One vector is turned by the same rotation once a tick. Each row is the vector after some number of ticks, and that number follows the row.
The counts run from 0 to 481.
[139 117 120 101 177 121 114 112 168 120 115 159 152 107 143  57 164 116
  98 157 104 137 102 133  93 122 108 133 167 105 105 115  85 106 159 176
 133 108  89 100 109 152 148 115 105 130 146  91 137 126  90 132 130 101
 179 148 145 142 121 186 156 128 128 101 133 130  97 162 146 158 131  79]  234
[121 142  73 122 132 123 128 109 152 128 102 137 149 118 141  99 120 104
 125 140  87 173 120 155  58 135 104 147 159 111 138 137 122 120 122 159
  96 121  62 131  98 167 177 125 102 113 144  93 119  98  98 140 102 125
 118 147 170 152 115 179 119 157 141 128 118 145  76 133 164 155 139  88]  415
[154 129 109 105 179  93 121 126 120 114  94 150 180 133 128  66 163 124
  81 154 116 167 126 156 106 103 122  97 166 113 122 124 110 101  97 183
 122 138  84 149 128 155 169 133 129 138 152 114 116 110 101 147 128 122
 151 152 113 134 132 190 163 162 125 114 119 135  79 145 156 148 137  97]  237
[156 118 114 134 131  89 127 107 131 160 132 148 133  82 169  89 128 100
 165 136  95 158 133 146  82 159 135 139 143  91  90 101 120 121 119 116
 124 170  87 150 102 178 122 113 100 135 147 112 135  71  87  91 108 118
 140 180 156 166 114 144 125 125 169  82 113 157 120 160 150 164 104 112]  70
[140 121  94 102 176 108 113 146 144 126 114 142 159 121 154  84 175  99
  77 136 112 140 106 153 117 104  85 102 172 137 140 150  96 107 106 169
 119 129  74 171 147 134 156 138 104 117 143 118 138 112  88 151 127 108
 148 167 129 139 118 148 158 143 149 131 103 100  69 149 160 144 161  98]  443
[142 102 108 114 132  92 133 127 136 149 131 129 155 109 172  76 167  94
 152 118 109 133 131 138 132 132 141  91 165 102  96 103  95 123 114 141
 126 139 107 205 136 153 130 136  85 122 124  99 178  70 111 137 138 110
 190 155 106 166 127 112 137  99 146  95 128 122 117 175 144 160 129 101]  303
[115 109 125 120 184 126 115 114 164 130 151 147 170 113 166  76 154 112
 101 133 113 125  98 133 128 124 113 143 198 103 108 118  90 124 136 182
 113 108  97 154 111 139 142 141  99 125 140  78 138 110 111 133 125  86
 194 164 144 123 108 159 148 113 135  85 166 128 103 165 153 155 133  83]  458
[132 107  85 135 128  92 127 100 145 151 135 146 144 104 183 103 130  77
 158 117  94 150 135 146  94 142 110 133 165  96 105 117 112 138 118 144
 124 127  89 183 128 135 117 120 105 107 116  96 168  80 115  98 132  63
 140 202 132 156 118 135 125 131 160 109 143 145 139 165 164 132 112  93]  106
[155  92 124 134 174  96 131 116 140 152 150 140 137  84 169 102 149 103
 134 139 112 129 121 166 122 146 119 134 156 119  84 110 106 122 133 131
 124 156 125 163  85 169 129 134  88 132 152  97 142  97  88 121 121  92
 184 160 145 154 121 132 167 109 142  61 134 111 114 196 148 162 109  96]  268
[155 120 132  92 167 110  93 123 145 123 100 147 140  99 148  64 176 108
 128 151 114 163 111 125 107 113  92  93 154 118 117 123  70 112 166 165
 129 123  94 110 142 129 143 120  93 142 144  96 141 134  94 163 122  94
 158 139 152 146 125 152 119 113 135 124 105 104  95 158 159 176 136  68]  10
[126 106 104 127 145 117 125 110 163 140 141 143 134  96 181 105 117  80
 152 128  98 147 106 145  88 128  92 138 166 114  99 141  99 126 150 141
 125  94  73 142 118 128 137 122  81 100 134  88 161 103  95 120 126  48
 149 178 156 147 111 141 125 125 155 127 136 116 116 158 163 132 137  72]  108
[136 107  97 116 117  86 147 118 144 149 119 133 155 131 176  72 155 115
 128 147  90 128 131 154 101 140 143  95 175 105  86 107 115 109 112 160
 146 113  99 180 123 182 135 125 119 130 131  84 179  69 108 116 144 110
 170 143 104 161 130 162 151 128 133  95 134 145 102 184 138 147 135  98]  96
[121 127  79 135 134 117 134  99 158 154 116 123 139 106 149  92 141 117
 147 148  74 150 129 142  50 153 106 157 165 104 126 116 118 129 133 166
 116 122 100 127 100 178 145 113 112 137 133  79 140  91 112 112  97 115
 126 147 176 165 115 174 131 127 150 100 124 149 107 155 159 180 139  99]  413
[157 119 115 116 185 101 112 120 136 113 125 165 163 102 137  92 118  84
 105 134 127 171 115 166 108 108 104 120 144 109 123 141 106 117 115 152
  94 138  58 143 117 123 162 128  92 106 156 124 109 114  80 136 117  77
 129 186 139 127 123 163 153 177 136 124 129 111 101 128 167 127 116  77]  245
[154 118  99 146 171  80 136 109 107 140 114 138 170 125 155  88 146 116
 101 139 111 175 140 177 113 133 149 121 168 103 107 108 139 114  82 161
 105 163 114 180 102 173 147 140 141 147 145 108 107  89 124 118 110 113
 147 179 126 139 130 179 156 154 137  87 137 157 106 163 160 152 106 118]  257
[112 134 116 113 162 130 135 128 163 134 121 123 151 123 123  73 140 106
 135 120  95 140 124 123  70 100 111 125 150 106 132 123 103 115 100 145
 119 122  90 167 135 162 181 120  93 128 142  97 134  71  81 136 100 121
 157 156 161 157 111 162 131 108 152 124  97 121  68 136 165 174 149  79]  82
[151 134 136 114 150 117  89 107 129 143 128 160 135  86 171 110 131 122
 127 153 122 178 100 131 102 143 106 118 162 118 101 125  91 112 179 136
 122 118  73  92 108 122 143 134  87 135 148  83 132 120 101 146 124  88
 152 151 165 121 100 137  89 125 144  98 138 131  90 176 164 146 124  66]  351
[143 128 106 115 163 114  95 108 151 123 117 168 149  99 137  71 152  85
 128 130 106 169 126 114  76 124  93 155 149  99 142 117  84 126 134 171
 112 150  74 121 127 129 132 113  92 121 139 115 122 118 105 120 106  92
 131 200 164 150 111 161 121 135 148 124 125 149 111 129 171 165 120  86]  225
[148 100 133 125 191 110 124 108 158 134 137 142 142  96 159  86 154 114
 117 152 109 130 115 153 109 130 107 137 165 112  90 110  94 118 150 162
 132 125 116 120  93 164 132 125 103 143 154  90 128 112  97 115 121  73
 179 154 154 139 120 169 171 120 131  76 141 115 118 176 149 160 117  83]  251
[126 106  94 130 136 104 130 101 158 149 144 146 137 100 183 107 125  78
 158 123  98 146 116 139  88 138 105 147 166 106 104 123  99 135 136 146
 125 109  85 160 124 132 125 121  96 104 128  91 167  88 110 104 127  51
 149 195 150 153 115 140 124 133 154 114 146 135 126 163 165 137 124  80]  107
[158 123  98 118 128  85 117 133  95 138  96 139 170 127 171 113 150 125
 109 151 119 185 118 159 121 142 136  64 174 129 100 129 110  98 131 157
 113 125  96 173 126 130 157 151 106 132 134  89 159  98 132 177 154 111
 157 140 101 122 133 129 109 150 117  98 144 120  85 197 162 126 125  77]  337
[137 140 123 119 160 115  92  93 135 120 109 163 162 109 146  64 136 105
 139 130 111 188 121 110  94 123 130 128 160  84 121 107  88 125 154 163
 111 128  77 106 123 124 138 125  99 143 136  79 120 119 119 131 108  86
 158 175 156 139 110 179  88 130 131 119 144 170 119 134 163 160 116  76]  18
[143 125  86 118 132 103 101 108 152 140 114 143 138  92 148  94 169  92
 150 130  91 170 140 114  76 146  88 151 144 106 143 107  83 135 134 172
 106 161 103 132 114 145 124 113  98 137 125  98 142 103 111 134 101 108
 122 174 172 162 120 143 118 118 148 107 127 143 129 150 163 209 122  97]  206
[163 138 118 120 142 101 120 124 122 136 114 152 164 103 135 107 106 119
 114 155 126 175 110 174  88 135 144 105 145 120 100 130 129  96 116 126
 100 147  65 132  90 163 183 141  80 111 172 112 120  90  80 157 127 146
 145 139 135 132 119 156 129 165 125  97 122 126  71 158 157 123 109  88]  57
[135 122 120 127 194 121 111 107 155 124 136 162 166 105 137  79 136  88
 122 125 114 166 115 133  84 112 103 159 150  92 129 121  91 127 115 162
 104 138  85 131 111 128 146 125  95 124 147 108 113 112  97 114 106  69
 146 199 167 133 114 171 133 148 139 115 150 140 119 131 168 150 111  80]  243
[151 115 112 121 127  82 145 112 127 160 118 124 155 105 143  92 152 131
 133 152  91 141 155 149  90 160 140 110 162  89  97  90 117 119 103 174
 130 137 108 146 102 187 144 114 139 154 132  89 155  66 111 112 128 120
 131 128 144 146 112 162 144 121 149  62 136 139 118 167 153 190 115  97]  393
[119 117 109 125 165 118 122 121 144 125 110 112 148 117 159  95 156 101
 151 116 101 172 126 126  98 110  99 103 160 111 126 129  82 132 140 168
 119 114 115 147 153 122 155 125  99 144 119  72 142 102 117 152 104  58
 157 167 162 151 126 143 110  98 139 135 117 105 106 167 169 178 139  61]  324
[117 120 114 142 159 114 114 109 134 160 131 134 134 107 187  97 166 136
 114 151  99 156 106 138 112 145 105 123 194 120 115 119 111 119 142 155
 133 121 110 136 133 151 130 143 131 167 135  65 121 106 134 124 104  91
 164 160 168 144 104 161 109  99 165  96 126 152  93 187 156 174 144  94]  134
[156 106 144 113 124  97 121 112 138 150 150 160 159  74 147  96 127  96
 147 131 113 138 139 129  96 161 121 137 145  82  94  97  98 122 122 147
 119 143  78 139 101 144 130 110  94 114 137 106 162  70  89 113 135  97
 132 162 153 122 102 120 119 123 161  67 147 125 138 148 166 173 100  76]  385
[115 130  93 129 157 118 140 121 142 126 104 119 156 141 139  91 126 100
 125 119  96 163 128 151  80 101 115 103 168 108 138 137 114 120  93 160
 115 111  76 176 147 148 187 131 108 128 132  92 135  82  93 136 111  90
 138 167 142 157 123 175 124 140 145 149 108 119  75 132 169 144 150  78]  101
[183 121 120 124 162  64 124 110  84 128  96 141 162 114 151  87 156 128
 111 162 112 197 153 162 111 135 131  74 145  99  97 108 117 113 112 162
 128 167 109 139 130 150 140 123 141 159 144 113 111 104 121 120 124  93
 116 161 124 137 134 166 131 164 143  98 126 144 123 158 166 163  98 103]  32
[163 105 125  98 143  81 118 143  92 147 126 138 158  98 159 103 161 116
 111 137 131 156 141 168 150 133 115  61 160 103 113 113 106 119  92 170
 101 149  82 175 140 140 157 142 130 138 139 113 146  78  88 169 131 116
 125 122 129 123 114 118 132 136 156  83 119  84  97 146 160 184 134  93]  166
[148 125 147 120 193 111 123 132 134 133 125 129 158 103 112 111 147 120
 122 134 114 170 131 142  81 107  98 118 137 116 121 119  90 105 123 150
 117 141 120 128 110 144 167 120  86 148 155  94 119  98  84 150  99  95
 146 162 171 128 116 152 144 120 141  95 117  93  81 169 175 183 115  58]  46
[140 126  88 115 139 110 105 110 149 133 113 143 135  92 142  91 157  83
 151 132 101 175 129 122  63 138  86 150 143 107 143 122  83 137 146 167
 102 153  87 115 118 136 140 109  86 124 134  99 134 118  98 138  95 109
 119 169 183 165 123 152 119 124 149 122 118 130 117 136 167 191 129  94]  207
[154 131 128 109 133  83 118 129  99 131 118 151 174 110 119 102 116 107
 119 130 123 178 141 150 102 134 134  92 141  84 132 116 123 114  76 150
  95 153  52 159 128 139 177 132 114 125 149 128 122  65  88 138 128 122
 100 161 139 121 102 148 101 169 155 109 123 129  95 116 173 164 118  86]  381
